(in the rows, 100 means zero)
Families of rows that turns and mirrors carry onto each other, the same ones carrying the whole set onto itself: the rest of each named row's family, in list order:
5 families of 8 rows:
vil: 85	91	99	114	86	120	123	100	86	111	104	120	84	112	107	93
Dop: 87	80	108	113	98	97	113	106	84	132	106	131	86	115	104	101
rure: 110	100	123	129	91	98	104	96	92	112	94	111	83	104	73	109
totom: 98	89	105	123	95	96	100	101	91	125	121	122	87	91	103	125
luvul: 99	115	130	124	112	84	92	95	97	104	85	110	86	103	90	106
zufan: 92	88	112	122	86	114	122	103	84	120	107	125	79	111	94	104
farut: 78	110	101	108	108	107	107	95	94	98	90	111	92	111	124	86
Bufe: 94	104	135	128	109	87	100	101	89	116	95	119	80	106	91	114
Bipo: 108	112	105	119	92	106	101	87	101	91	85	97	94	104	89	89
Pusub: 73	100	104	111	106	109	116	103	87	110	99	120	85	114	124	92
nifu: 94	101	81	111	98	108	98	90	101	106	110	109	99	95	123	100
zepav: 75	94	117	117	104	105	115	105	83	118	104	129	80	113	115	104
Zag: 111	104	117	118	105	80	89	91	102	111	84	107	98	106	82	99
sezo: 80	100	80	111	100	105	107	105	105	106	94	128	102	109	115	86
Vazo: 109	109	97	119	101	92	82	86	105	102	103	102	99	87	102	109
zipof: 89	93	84	113	95	108	103	95	94	116	117	118	93	97	125	107
fir: 107	93	125	122	103	80	97	97	94	125	94	118	90	107	80	108
vafa: 83	84	93	105	97	106	115	102	87	123	103	124	93	118	117	88
Tolu: 101	114	93	120	105	89	89	97	113	97	83	113	107	100	92	90
Turo: 87	95	87	102	99	105	109	95	96	110	93	113	100	116	120	79
semiv: 112	108	119	128	93	99	101	91	100	100	86	102	89	101	78	100
liko: 107	95	110	126	98	90	92	95	96	120	113	117	90	87	94	126
Fudi: 84	96	129	124	108	95	110	106	85	122	102	126	77	109	101	113
Vilim: 98	105	91	106	102	98	96	89	101	100	84	105	106	112	110	80
mabe: 88	117	106	113	111	100	99	91	100	91	82	104	95	109	114	86
tunus: 100	91	124	127	88	104	114	101	86	118	103	121	77	106	82	110
Sabo: 89	100	92	112	88	122	118	95	93	101	95	111	91	112	110	84
baza: 89	110	82	113	103	98	96	98	110	97	86	116	108	104	106	84
zemop: 97	120	119	118	113	92	92	91	101	95	82	101	93	104	101	95
Mev: 110	104	107	124	101	88	85	90	102	112	106	107	94	85	94	118
piz: 104	110	107	125	105	81	87	101	110	106	85	117	101	98	79	102
pef: 103	108	86	114	99	100	88	87	105	99	106	101	102	91	114	101
bebaf: 97	83	120	120	100	87	106	104	87	133	103	127	85	111	90	110
Zumi: 92	87	94	118	94	104	104	99	89	123	120	123	87	95	116	116
fefa: 90	91	111	127	100	87	103	114	97	127	102	138	88	102	86	113
gapop: 100	100	115	131	104	80	93	106	103	117	93	129	93	99	77	112
Vug: 98	108	94	113	89	116	108	89	99	92	88	100	95	109	102	82
foge: 76	91	87	115	98	105	112	111	96	119	102	136	94	109	112	94
tenul: 81	87	101	121	97	98	112	114	93	126	106	142	90	108	100	106
Peko: 107	108	104	111	104	86	90	87	105	102	80	101	104	108	95	88

The rest of the family of foge: sezo, Tolu, baza, piz, fefa, gapop, tenul
The rest of the family of Zumi: totom, nifu, Vazo, zipof, liko, Mev, pef
The rest of the family of Fudi: luvul, farut, Bufe, Pusub, zepav, mabe, zemop

